A single turn carries every row of the set below to another of its rows. Some are shown first; where does it send the rows asked next?
bivo: [-1.25 -1.33 -0.84  1.19  1.68 -0.83 -2.94  1.20  1.61  0.98  1.80  0.58
  2.83 -0.30  1.40  1.43  3.49  4.31  2.44 -1.03 -1.53  2.36]
Zul: [-0.92 -3.12  1.36  3.14  0.26 -2.88 -0.27  0.20  1.23 -1.64 -2.90  2.19
  0.85 -1.84  2.34  1.65 -2.75  0.54 -0.46 -1.39  1.58  1.92]
gosuv: [ 3.83  0.36 -0.49  1.06  1.28 -2.71  0.53 -0.51  3.24 -1.61  1.23 -0.05
  1.28 -2.71  1.05  1.16 -0.86  1.93  0.96 -1.11  2.30  1.13]
bogez: [ 0.91 -0.42 -1.63  2.20 -1.20 -2.40 -0.88  1.15  0.78  1.80 -3.07  1.34
 -1.62 -2.03  0.93  2.58  1.10  1.24  0.27 -4.46 -3.67  0.04]
Furof: [ 1.18 -2.59  2.02 -0.98  2.98 -3.79 -1.36 -2.02  2.20  1.80 -0.87  1.59
  1.22 -0.88  1.83  2.21 -2.70 -0.29 -1.61 -0.98 -1.71  1.70]
Tezap: [ 0.12 -2.74  0.94  0.42  0.77 -1.21 -0.96  0.85  1.19 -4.37 -0.09 -0.50
  2.40 -1.13  1.06  2.07 -0.15  3.56 -4.18 -1.91 -2.24  1.00]
tomup: [ 0.38 -1.47 -3.12  1.87  1.68 -0.40 -0.33 -0.90  0.54  0.74  2.42 -1.20
  1.26 -0.78  0.81  1.29  0.31 -1.02  0.63  3.42  0.22  0.22]
tokel: [-2.85 -3.84 -2.37  2.20  0.08 -2.30 -2.92  0.42  0.50 -0.38 -1.50 -1.65
 -1.93 -1.58  1.75  2.07  2.53  3.20  0.07 -0.14  1.06 -1.25]
Fosi: [ 0.11 -1.31  0.25  1.32  1.38 -1.85 -1.06 -0.20  5.18  0.43  3.71  1.91
 -0.05 -1.62  1.94  2.45  0.34 -0.66  0.51 -0.90 -1.62  1.79]
nizi: [-0.77 -4.26 -1.08  1.69 -0.43 -1.55 -1.07  1.71  2.57  2.51  3.40 -0.26
  1.54  0.12  0.50  1.22 -0.05  3.23  0.70 -0.81 -0.24 -1.09]
ruda: [ 1.78  0.78 -3.22 -1.09 -1.72 -3.31  0.42  0.64  0.40 -0.37  2.01 -0.57
 -2.96 -2.26  0.09  4.24  1.27  1.46 -0.80 -2.16 -0.74  0.28]
gop: [ 0.11  1.95  0.40 -0.37  0.01  2.12 -0.08 -1.36 -0.89  0.27 -1.62 -0.88
 -0.93 -3.14  1.70  2.85  3.15  2.73 -1.36 -0.89  0.70  1.25]
seba: [ 0.73 -0.95  0.71 -0.39  1.41 -3.62  0.98  2.37 -0.54  0.18 -1.75 -2.20
 -0.37 -0.58  3.60  2.89 -0.04 -0.90 -0.21  0.61 -2.39  3.36]
ridor: [-1.68 -0.09 -1.66 -0.01 -0.93 -0.51 -3.68  1.24 -0.21  1.22 -1.67 -2.06
 -2.55 -0.65  2.14  5.25  1.02  4.03  0.69 -0.50 -1.12  3.06]
Buvo: [-1.70 -1.57 -0.24  0.09  0.19  0.27  1.20  1.38  0.13  1.17 -0.05 -2.81
  2.89 -0.31  0.77  1.15  1.12  0.40 -3.42 -0.06 -2.65  3.06]
pozuk: [-0.45  0.55 -0.73 -1.55  1.38 -0.39 -3.70  0.24 -1.15 -1.57  0.37  0.01
 -0.13 -0.13  1.96  2.26  4.50  2.76 -2.17  0.77 -0.87  2.83]
vina: [-0.27 -0.88 -1.78  2.05  0.19 -3.35  1.03  1.66  4.16 -1.59  1.82 -1.11
 -2.40 -0.52  3.31  3.50  0.48  1.85 -1.98 -1.17 -0.54  3.43]
kif: [ 1.16 -0.94 -1.94  4.16  1.39 -1.67 -1.26 -0.74  3.32 -0.84 -0.80 -0.07
 -0.08  0.54 -0.04  4.14 -1.57  2.28  0.95 -3.45 -3.37  2.88]
kado: [ 3.31 -2.55 -0.37  2.16  2.03 -3.19 -0.75 -3.47  2.11 -0.65  1.82 -0.46
  1.00 -0.65  2.17  2.07 -0.43  2.57  1.04 -1.49  2.25  1.55]
kesi: [-0.73 -1.82 -3.99  1.43  2.07 -3.93 -0.13 -1.48  2.40 -1.32 -1.43 -1.94
 -0.90 -1.78  0.53  2.85 -2.16  3.02  2.51 -0.34  0.12  2.55]
der: [ 0.57 -2.99  1.87  1.51 -0.03 -1.88  0.35  1.47  1.01 -0.04 -1.05  3.23
 -0.27 -0.33  3.71  2.84 -2.86  2.23  1.74 -0.26  1.01  2.53]
bab: [-0.04 -2.23  0.07  0.32  2.68 -4.16  0.11  2.33 -1.20 -2.39 -0.41  0.33
  0.33 -2.27  0.81  0.89  0.53  2.44  2.42  0.87  0.27  3.48]
solom: [-0.33 -2.36  3.82 -0.73  0.48 -1.71 -2.96 -1.30  1.10  2.37  1.44  0.45
 -0.50 -0.49  0.70  2.51 -1.24  3.76 -3.42 -0.61 -0.32  0.34]
bop: [ 0.71  0.93 -0.61 -1.57  1.32 -0.66 -4.34 -0.72 -0.12  2.32 -2.90 -2.69
  1.32 -1.29  0.97  3.39  0.44  2.90 -2.22 -1.07 -2.17  1.21]
Gure: [ 0.47  0.59 -0.12 -0.48  0.48  1.92 -1.54 -0.86  3.70  1.33 -1.60  2.86
 -2.25 -0.77  0.93  2.25 -0.41  1.99 -0.13  0.72 -2.31 -1.05]
Movim: [ 2.38 -3.33 -3.29  0.93 -1.46  0.97  1.22  0.27  1.38  0.56  0.18  0.12
  1.11  1.86 -0.79  4.02 -0.70  3.67  0.58 -1.16 -0.69 -0.15]
repu: [ 0.93 -0.71  0.93 -0.34  0.80 -1.12  2.22 -1.25  0.32  3.33 -1.59  1.72
 -1.76 -2.21  0.29  0.49 -2.60  2.05 -0.65  1.27 -0.85 -0.18]
bitog: [-0.64 -2.54 -1.40  3.03 -1.46  0.18  2.42 -1.17  2.16 -0.95  1.51 -0.67
  0.74 -1.70  0.18  1.60  0.80  2.58 -4.36 -0.18  0.09  0.19]
Gef: [ 0.25 -0.79 -1.67 -1.48 -0.38 -0.75 -3.64 -1.72 -1.17  0.57 -0.88  0.78
  0.75 -0.27  1.86  4.67  2.29  3.52 -1.33 -3.69  0.72 -1.05]
vin: [ 0.60 -2.36 -0.24  1.65 -0.37 -2.91  0.84 -3.56 -3.40  0.04  0.03  1.48
 -0.28 -0.49  0.45  0.26  2.06  2.28 -2.37  0.60 -1.84  0.48]
pire: [ 3.30 -0.95 -0.95 -1.46 -1.84 -2.79  1.22  1.51 -1.55  2.49 -1.50  0.14
  0.62 -0.73 -0.20  1.54  0.59  0.57 -0.47 -0.51 -1.41 -1.11]
nesuf: [ 1.29 -0.77 -1.48  2.58  0.07 -1.31 -0.64 -4.46 -0.58  0.54  1.08 -0.81
 -2.47 -1.61 -0.87  3.95  1.39  0.82 -0.49 -2.72 -2.57  1.41]
Seto: [-0.59 -1.63 -1.01  3.50 -0.18 -2.99 -1.78  1.50 -0.18  3.48 -1.61  0.67
 -0.46  0.16 -0.50 -0.84 -1.66  1.35  0.67  1.41 -1.19  1.98]
vug: [-0.90  0.79  1.21 -1.02 -2.33  0.96 -1.94  2.16  2.00  0.94  0.29 -0.43
  0.18 -0.81  1.68  3.21  1.16  4.88 -2.08 -2.44  0.37  1.89]
Vego: [ 0.20 -1.43  0.18 -0.83  0.88 -0.63 -1.54  1.66 -0.72 -2.66 -2.86 -0.76
 -0.90  0.12 -2.77  1.38  0.81  2.09  0.72  0.14  2.08  2.06]
Mogug: [-1.24  0.35 -2.56 -2.05  2.03 -1.61 -0.36 -2.28  4.28  1.06 -3.11 -1.37
  0.97 -0.47  1.94  1.21 -0.14  1.93 -2.48  0.02  0.25  2.49]
ziv: [-0.76 -4.83 -1.22  1.30  0.48 -3.68 -1.12  0.65 -1.78 -0.19  0.00  2.40
 -0.12 -0.14 -0.33  0.43  1.84  0.66  0.53 -0.97  1.29 -1.05]
vif: [-0.83 -1.43 -2.84  0.73  1.18  0.36  2.00 -2.33  3.14 -1.07 -1.44  0.12
 -0.60  0.40 -1.33 -0.40 -1.60  1.82 -0.91  1.51  0.49  1.22]
Nerag: [-0.32 -0.84  0.17  1.17  2.12 -4.59 -1.98 -0.72 -1.33 -2.07 -0.65  2.24
  1.60  0.06  1.98  2.53 -1.18  1.57 -1.07 -1.14 -4.80  2.04]
roluk: [-1.53 -1.27 -0.61  0.63 -0.57  1.29 -2.70 -2.45  0.56 -1.25 -3.09 -0.88
 -0.03  1.54  0.14  3.03  1.47  3.55 -1.77 -2.84  1.04  3.13]
Sof: [ 0.35 -0.66 -4.27  0.82  1.34 -2.16 -1.37 -1.39  0.78  1.04  2.15  0.03
  2.17 -1.05  0.57  1.96 -2.59  1.68 -0.27  2.42 -0.77 -1.39]
bis: [-2.35  1.27 -0.63  0.46 -0.63  0.11 -4.63 -0.87  1.99 -0.80 -1.36  1.31
 -1.27 -1.09  0.94  3.66  1.55  0.42 -3.20 -1.57 -2.03  2.21]
gukug: [-0.92 -1.50 -1.67  1.33 -0.35 -3.78 -1.42  0.80  0.91  1.90 -0.38  2.94
 -1.51  1.65  0.86 -1.01 -1.09  0.50 -1.83  2.16 -0.19  2.01]
Vire: [-1.06 -1.95 -2.93 -1.61  0.57 -0.99 -0.40  0.21 -1.20 -0.38  0.03  0.48
  3.06  2.74  0.32  2.54 -0.72  4.03 -1.74 -0.51 -3.43  2.52]
nov: [-0.65 -1.63  0.45 -1.63  0.61 -2.17 -2.22 -0.21  1.05  1.69  1.77  1.62
  0.44 -0.68  1.62  4.80  2.38 -1.77  0.15 -2.43  1.39  1.68]
fifot: [-1.94  1.55 -0.98  0.05  1.64 -2.20 -0.05 -2.64 -1.12 -0.14 -1.63  0.14
 -0.31 -4.00 -0.39  3.63 -1.32  4.05  1.01 -0.59  0.21  2.94]
biv: [ 2.57 -3.72  1.19 -1.00  1.17  1.00  0.53  0.98  0.84 -1.27 -1.44 -2.63
  0.57  1.31  2.05  3.83 -0.56  3.25 -0.63 -0.64 -1.99  2.73]
vur: [-0.47 -1.33 -1.89  1.34 -0.63 -2.75  0.98 -1.22  0.01  0.14 -1.32  1.91
 -4.73 -0.53  3.72  2.16  2.61  2.41 -1.49 -1.45 -2.01  2.27]

ziv turns into nizi
bogez turns into Buvo
Now find these:
solom turns into Gure
vug turns into bis
Seto turns into tomup
Nerag turns into pire

